Families of rows that turns and mirrors carry onto each other, the same ones carrying the whole set onto itself: the rest of each named row's family, in list order:
5 families of 8 rows:
tosan: [-32   3  44  -5   0  15  25 -19 -16 -45]
nulup: [-26  10  29 -30 -21  13  25  -8 -16 -34]
Rufuz: [ 16  -5  31   2  52  22   5 -23 -27 -25]
Balor: [ -8  -5  42  -6  29  29  22 -28 -28 -44]
Bim: [-29  21  23  19 -21 -29  -1  14  12 -16]
nak: [ 35  10  16  14  52   4 -12   7 -15  -2]
bil: [ 38   6  12   4  40  11 -16   7 -19   8]
madu: [ 11 -14  23   4  50  17   0 -25 -41 -18]
para: [-21   2  43 -20  -7  35  23 -10 -23 -34]
ded: [-38  16  44  -1 -18   7  21   6  -3 -36]
tized: [ -5  25  18  24  -1 -25  -9  29  10  -2]
Mubon: [-15 -15  33  -3  27  23  14 -32 -41 -32]
bakur: [  0  18  15  27   5 -34 -16  19  10   1]
vazut: [-36  11  19  20 -21 -29   1   7  -5  -9]
bolug: [-11  10   9  28  -1 -36 -15  10  -6   4]
tuda: [-24  22  28   0 -33  -7   1  22   2  -8]
feb: [ 26  -1  27   2  55  25   2  -9 -27 -22]
zamo: [ 36   3   9 -18  41  12  -7  -8 -27  -4]
tibu: [ -8   0  28 -33   3  29  23 -19 -26 -37]
Tovan: [ 15  19   0  -2   3 -25 -15  22   0  10]
tures: [ -1  25  15   9 -15 -18 -13  28   7  10]
Duta: [ 17  -5  19 -31  31  28  12 -20 -35 -26]
viz: [ 19  -8   9  17  49  -5 -17 -11 -33   1]
geli: [-37  -8  38  -4  -1  13  23 -23 -31 -37]
difug: [-34  13  39 -12 -29  15  19   5  -9 -26]
vagu: [-27  20  19 -17 -34 -10  12   9  -1 -19]
Rupus: [ 28   1  24 -11  44  34  -2  -6 -34  -9]
rek: [-41  14  39   7 -20  -6  15  -1  -1 -34]
muda: [-26   8  47  -7   5  28  27  -9 -20 -44]
pidim: [ 32   1  18  15  54   1 -14  -9 -18  -7]
nem: [  4  -2  35 -19  24  45  16 -15 -33 -27]
ruz: [  2   0  41  -7  35  37  20 -17 -27 -39]
Kolo: [-47   3  31   5 -20  -7  16  -9 -18 -26]
saku: [ 21  19  12  23  29 -16 -20  24   2   6]
foro: [ 25  16   6  10  17 -10 -22  23  -4  16]
nel: [ 37  11  -1  -5  29  -9 -18   8 -15   9]
figap: [-29  23  33  14 -23 -15   5  24   7 -18]
zaran: [ 12   1   5  26  24 -26 -23   3 -16   9]
mikim: [ 22  13   9  25  35 -22 -21   8  -5   3]
siba: [ -8  23   8  -6 -24 -25  -3  23   6  -1]

Which other rows belong to the same family as Duta? nulup, zamo, tibu, Tovan, vagu, nel, siba
Which other rows belong to the same family as Balor? tosan, Rufuz, Bim, bakur, rek, pidim, mikim
Which other rows belong to the same family as tized? nak, ded, feb, muda, ruz, saku, figap

Families of rows that turns and mirrors carry onto each other, the same ones carrying the whole set onto itself: the rest of each named row's family, in list order:
3 families of 5 rows:
pab: [ 35   9   6  31  26  -4 -12 -13   3  19]
rore: [-14 -42   7 -12  12   1  12   2 -14 -51]
dabo: [ 10 -13   1  12  49 -30 -11   7 -17  22]
vumut: [ 29  11  12  28 -17  22   6 -24  -6  -4]
dala: [-13 -21   9 -15  39 -34 -15  -7 -34 -31]
Saro: [ -9 -55  -9  -2  29  -1   4   7 -31 -40]
Zeli: [ 14 -39   4  17  -9  34  17  -5  -6 -38]
ribu: [  5 -12  13   9 -26  25  13  -3  -4 -40]
femi: [ -5 -17  -7  -1  45 -35 -16  -4 -42  -4]
vus: [ 17  27  18  20 -22   6 -12 -16 -14 -14]
Fenav: [ 19 -46  -3  36  18  22  17  23 -12 -37]
tes: [ 18  24   5  19  18 -20 -17 -22 -26  17]
kupe: [  8  22  16   6  19 -30 -30 -19 -34  -8]
Refam: [ 40  -8   3  45   8  28   7  -5   7 -19]
Luv: [ -2 -47  -5  15  44 -10   6  31 -30 -11]

Which other rows belong to the same family as Refam? pab, dabo, Fenav, Luv
Which other rows belong to the same family as Saro? vumut, Zeli, femi, tes

